Each named move below is a turn or a mirror, shown by a few rows before and after it. Which moves, in which order, take the first row of each later pair to the second? The first pair is answered.
move Todi:
[  7  13  -7   2  17 -11   6  -2  17  -3   3   0 -18  -2   8  13   4 -11
  13  -5  -8   3   6 -11]  ->  [  8  12  -4  -4  11  -7   9  -4  13  -4   8   0 -18  -5   6  11   7  -9
  17  -6  -7   3   3 -11]
[  5   4  13 -33  -2  -8   4  17   5   4 -14   0 -11  -1   4   6 -18  -4
  -4   7   8  10  39   1]  ->  [  7   2   8 -15  14  -9   3  18  13  10 -17   1   4   8  10   4 -28  -6
  -2   0   6   7  37   5]
[-10  -3  16 -14 -14  -1  14  11 -13 -17  -1   8 -14 -11 -18  10   2  -1
 -16   6   2   0  20  -4]  ->  [-15 -10   5  20  17  -7  20  18   3  -8  -5   7   8   9   0   8 -23  -1
 -19  -2   7  -2   9  -8]
[ 15 -20  -8 -16  10 -14  -7  33  22  36  -5  -6   8  14  12  -6 -11 -11
  17   1  12   9 -10  13]  ->  [ 15 -18   4 -41 -12 -12  -4  29  12  31   1  -7 -14  -2  -1  -6   4 -12
  18   6  11  12  -7  17]
move momu:
[  0  31 -29  23  44  -5  -3 -10  29   7   7   9  10  27  14  16  25  10
   4   4 -11 -18   2 -17]  ->  [ -2  23 -25  17  52 -12   6  -8  30  10  20   3   4  11  23   5  17   4
   8 -12 -32  -1 -11  -7]
[  6   8 -19  -6  28 -11  -1   2  20  -1   4  -4  -2  14  13  13  -2 -23
  18  -1  11   1   3  -3]  ->  [  9   7 -19  -7  28 -10   0   4  19  -4   2  -3  -7  12  12  16   0 -23
  15   2  15  -2   4  -3]
[  8 -17 -12   0  11   1 -12  15  12  29   2   5   6  10   3  -9 -26 -11
  -9  15 -18   8 -15  10]  ->  [ 11  -7 -14   1   3   9 -20  10   6  27  -3  11   7  26  -1   2 -19  -6
 -13  26  -4  -6  -4   1]
move sodo:
[ -2  -2  14  -9   9 -17  35 -14  11 -18  -1 -18 -11  -9   8  -4 -13 -11
  21 -13 -21  11   8  -3]  ->  [  0  12   9 -13   5 -16  31 -16  12 -22  -5 -16 -22  -4   1  10  -2 -15
  21   1  -1   4  19 -10]
[  2 -15   4   1 -13  -5   5   0  -6  -4 -10  -6   6 -13  11 -10 -22  -7
  -3  -6   6   4  -3   9]  ->  [  4  -8  -1  -8 -12  -6   2   3 -11  -5 -10  -3  -1  -8   6  -1 -15 -12
  -1   2  17  -4   8   5]
[ -3   0   2   3  17  -6   9  10   4  -3   0   0  -7  -1   4  21 -14 -13
  16   6  11   2  11  -2]  ->  [ -3  -5  11   6  19  -1  10   9   6  -1  10  -1   0  -6  13  13 -17 -10
  11  -3  -2   9   0   2]
move pul:
[ -5  10   3  14 -16   0   6  18 -25 -28 -24  12  -6   4 -14  -1 -48 -37
 -34  -1  27  19  32 -21]  ->  [ -7   9  14  -4 -43   4   4  13 -39 -26 -13  19 -17 -14 -25  -5 -25 -25
 -36   0   3  24  28 -18]
[-23  -7   0  56  26   8  -2   1   1   9 -22  17  19  22  -3  -4 -34  -1
 -18   3   7 -18  10  -1]  ->  [-27  -6  27  13 -16  20  -2  -9 -27   9   3  23  -7  -7 -25 -20   7  20
 -26   6 -29 -10   0   1]
[  4  25  12   8  -2  16 -10 -35 -11 -25 -18  33  12  32  14  12 -26  -8
   9 -12  -2  10  16 -23]  ->  [  5  26  28  -9 -18  21 -11 -40 -21 -21  -6  31   6  19   5   6 -10   1
   3 -14 -13  10  16 -19]
[  5   7  -2 -17 -39  -3  -2  16   8 -26 -23   4 -14 -19  -9  26 -20 -16
   1   9  40   9  26  -8]  ->  [  2   6   8 -26 -45  -4  -1  16   5 -28 -16   3 -18 -28 -11  20 -15 -16
   9   7  34  17  23  -7]
Pairs:
Each pair is two moves apart.
[  1 -20   7   9  -4   6   0  14   2  -8 -16 -13  16   0   7  -1 -25  -1
 -12 -15  11   3  -3  -1]  ->  [  5  -6   4  -9 -21   7  -4   5  -4 -14 -17 -13  -4   1  -6  10  -8 -11
  -8  -4  29  -1  12  -7]
sodo, Todi
[ 17  -4  -5 -22  -5  -6   8  11   5 -11  -1  -9 -11 -19   5   3 -15 -28
  16  -5  13  19   1   9]  ->  [  3 -22  12   3   1   0   6  14   0  -1   1   0  16 -13  10 -20 -29   1
  -5 -14 -14  16 -21  22]
momu, sodo
[ -5  -3   9  33  22   7  14 -10  -7 -28 -17  12   0   9   0  19 -42 -18
  -9 -19  29  20  38  -8]  ->  [-12 -18  35  11  -3  10  19 -12 -23 -23   3   9  -8 -24  -2  -7 -29  -2
 -12 -34 -15  39  19   4]
Todi, sodo
[-14  15 -15  41  12  21  12 -14   1 -17 -12  33   7  32  -2  22  14  15
 -20  11  25 -27  -8  -1]  ->  [-24  -8   5  41  22  13  25  -5   3  -7   4  25  15  15  16  -6  -3  17
 -16 -13 -22   0 -36  12]
sodo, momu
[ -7  15  21  23  17  15 -11 -18 -16   5  11  13  16   6   6 -12  38  17
  -6 -19 -15 -12  -1 -18]  ->  [  0  27   9   6  12  15 -12 -19 -12  -3   4  15   2   5   2   8  48   4
   4  -5  10 -18  15 -25]
momu, sodo
[  8  -1   8  -7 -24  11   6  -7 -29 -20 -19  17   1   2 -16 -14   4   5
 -22  30  25   6  23  -6]  ->  [ 11 -17  -5  14  17  -2  18   9   1 -15 -19   8  18   3  20 -13 -40 -25
  -8  10  16  26   6   5]
momu, pul
[ -2  11   9  14 -20  14  -6   8   0   4 -13  11  10  11 -19 -18  -9  11
  -2  19  13 -14  31   2]  ->  [ -8  -8  19  15 -11  10   0  11   1   9  -1   4  18  -3  -4 -37 -21  14
  -7   1 -15   5   6  19]
sodo, momu
[  7 -34  24  -3 -16 -42   9  15  -9  22  19 -13  -2   8  -1 -46   3  17
 -10 -18   4  22   5   9]  ->  [ 11 -25  19 -19 -25 -48  11  13  -8  15  17 -11 -14  -6  -6 -37   7   3
   1 -13  15  24  11   7]
pul, Todi
[  6   9 -12 -44   3 -12  12  -3  26  16  30 -26 -12 -23  21  -4  20 -10
  19 -25 -37  33 -11  10]  ->  [  7  19 -38  -8  37 -18   8   4  47  20  13 -29   8   8  35  15  -2 -24
  15 -12  -4  14  -5   0]
sodo, Todi
[ -3  10 -19 -39 -13   4 -15 -35   1  14  35   8 -23 -13 -20   7  41 -18
  17  -6 -18  34   6   1]  ->  [  0  11 -49  17  42  -2 -16 -26  32  17  17   7   6  33   1  25   2 -25
  11  -5   5  11   7  -6]
Todi, sodo
[ 20  36 -22 -24  13   6 -19   6   4   6  -6   3 -12  20  -4  24  17 -15
   9  19  25  -2   8  -3]  ->  [  6  20 -10   6  11  13 -22   2 -10  19 -10   7  17  42  -6  -2  11  22
 -22  16  12 -19  -9  -1]
sodo, momu
[  2   1   4 -11  -9 -13 -15 -18 -11  17  13  -6  -5  -3 -10 -14  37  22
 -12   5 -26 -11 -18  14]  ->  [ -1   2 -15  23  25 -19 -16 -10   8  17   2  -7  21  28   5  -4  13  18
 -11   9  -6 -20 -16   6]
sodo, Todi
[  0   9   3   6  23   5  24 -13   1 -14   0   3   0 -17   5  14   9  -1
  -5 -16 -29  18   6  -8]  ->  [ -3   4   7  18  16  10  21 -12  -8 -10  -1   5  15  -3   1   5   9  12
 -20 -12 -26   7   5 -13]
momu, sodo
[-13  -6 -10  23 -25  -1 -22 -22  -3   5  11   1 -21  12 -12  -7  46  18
 -13  19 -10 -15  22 -12]  ->  [ -6 -18 -25  45  26 -18  -6  -5  34   9  14 -13  -4  14  25  -3   2 -15
  12  -9 -11   8   7   0]
momu, pul
[  7 -25  22 -10  -4  15   7  28   6  -5  -6 -10   6 -14   8 -27 -18  -8
  -2 -21   4   3 -19   7]  ->  [ 17 -10   9 -27 -12  10   9  22   9  -8 -11 -15 -14 -15   0  -8 -11 -30
  14 -14  23   3   0   1]
sodo, momu
[  3 -33  13  21  -1 -17  -5  16  10 -15  -8  19  18   1   5 -28 -51  -9
 -11 -36 -11  22  -6 -16]  ->  [ 16 -24   2  10   0 -21  -6  15  15 -25 -13  15   4  -4   2 -18 -51 -30
   2 -28  11  21  10 -18]
Todi, pul
[ 13  21 -26  -3  13 -10  -2   7  17  -4 -15   7   1  26  -2  34  -7 -22
   9  23  53 -27  17 -12]  ->  [ -1 -14  31 -48 -39  -9   5   4 -16   2  19   1 -12 -36  -7 -19  12   6
   5  -5 -24  16 -17  16]
sodo, Todi
[  7 -12   2   0  20 -12 -12  17  24  16  -5  -1   8   7   4 -15 -20 -17
   3   8  12 -12 -12   9]  ->  [  7 -15  14 -32 -11  -8 -10   5   6  12   5   0  -9 -15  -7 -23   0  -9
   7   8  -4   1 -11  11]
Todi, sodo
[  8  -4  -4  14  20  -1  16   3   8 -16  -1  -1  -4 -14  12   8 -16 -16
   7 -13  -7  14   5   5]  ->  [  3  -6  -1  31  16   3  12   2  -3 -15  -2   0   9  -2   8   0 -17   1
  -6 -15  -9   5   0  -2]
momu, sodo
[ -4  27 -12  -1  -2  -5   0  -3  -1 -11 -10  -4  -6  21   1  22   3  -2
   3  13  25  -9   9 -10]  ->  [ -9  15 -13  20  19  -8   6   2  11  -5  -5  -5  11  26  14  10  -8   4
  -1  -1   5  -3  -8  -2]
pul, Todi
[  1   9 -13  34  25  -2   8  -1   7  -8 -14   1   9  19   5  13 -17   2
  -3   0  13  -9  13  -6]  ->  [  6   9   9 -15 -25   3   8  -9 -18 -17   2   1 -19 -19 -18   6  23   4
   3   1  -1   7  14  -1]
sodo, Todi
[ 20  -6  11 -53 -27  -5 -11  -1   4   5  29 -12   2  20  -4 -28  32   5
   1  21 -25  11 -18  27]  ->  [ 13  -6  13 -41 -27   1 -14   0  -3   9  27  -5   8  32  -7 -32  29  18
 -16  30 -26  -3 -18  27]
momu, sodo
[ -4   8  -1 -24 -11   9  12  -9 -14 -10   5   0 -13  -7  -4  10  22  -1
  -3   5 -10   8  -3  -5]  ->  [ -7  -2  -6  10  22   3  14   0   3  -1   3   0  14   6  16   2  -6   4
  -5  -4 -22   7 -20   0]
sodo, Todi
[ -7   6  -4  18  10  -4   1 -13  -6 -20 -19   2  -3  11  -6  17 -12  -3
  -8   8  23  -5  22 -16]  ->  [-15  -9  20  -3 -16   2   3 -16 -20 -16   3   5  -7 -17 -11 -12   3  16
 -12  -7 -21  15   3  -4]
pul, sodo
[ -8 -26  13  32   5  25   4  15 -31 -10 -11  -6  17 -16   5  -1 -17  -6
   1 -41 -11  15   1  14]  ->  [  4 -16  -1  10   4  19   8  10 -22 -15 -12  -9  -7 -28   1  16 -11 -33
  24 -37   3  23  13  14]
sodo, momu
[ 18  -2 -14 -30   1 -10   7  11  13  24  29 -10 -11 -11  15  -5  16  -8
  21   7 -31  17 -11  11]  ->  [  3 -14  -3   2   2  -1   3   9  -1  31  21  -2  13  12  11 -22   2  24
 -10  12 -39   3 -19   7]
momu, sodo
[  1 -28   4  26   2 -10 -17  23  37  27   1  -1  39  43  22 -34   1   5
 -21  11   2   9 -27  10]  ->  [ 17   6  -3 -20 -37  -6 -27   9  25  10  -8   3  -1  34 -10  -5  41 -15
  -8  38  48  -8   7  -6]
sodo, Todi
[ 17 -11 -18 -25  18 -19  17  16  32  -7   2 -11   5 -26  23   7 -26 -46
  39 -22   5  30  -5  19]  ->  [ -8 -36   4  26  19  -6  13  18  11   8   0  -1  48   1  25 -26 -44   6
  -2 -24 -21  16 -31  23]
momu, sodo
[ -8   1  -8 -15  -6 -10 -12  10  16  14  15   0 -12  -2 -11  -7  21  -1
  13   2 -22 -10 -11  -1]  ->  [-11  -6  -8  -6  -6  -6 -16  12  14  14  20  -3  -6   5 -11 -11  18  11
   2   1 -29 -12 -16   1]
momu, sodo
[ -5  16  11 -12 -13   0  13 -22  -7 -24   4   3 -21 -21  -6  24  20 -12
  10  -7 -16  13  22  -9]  ->  [-13  -4   9  24  23  -4  20 -11   7 -13   7  -1  11  -8  16   8 -13  -3
   2 -22 -36  19   2  -3]
sodo, Todi
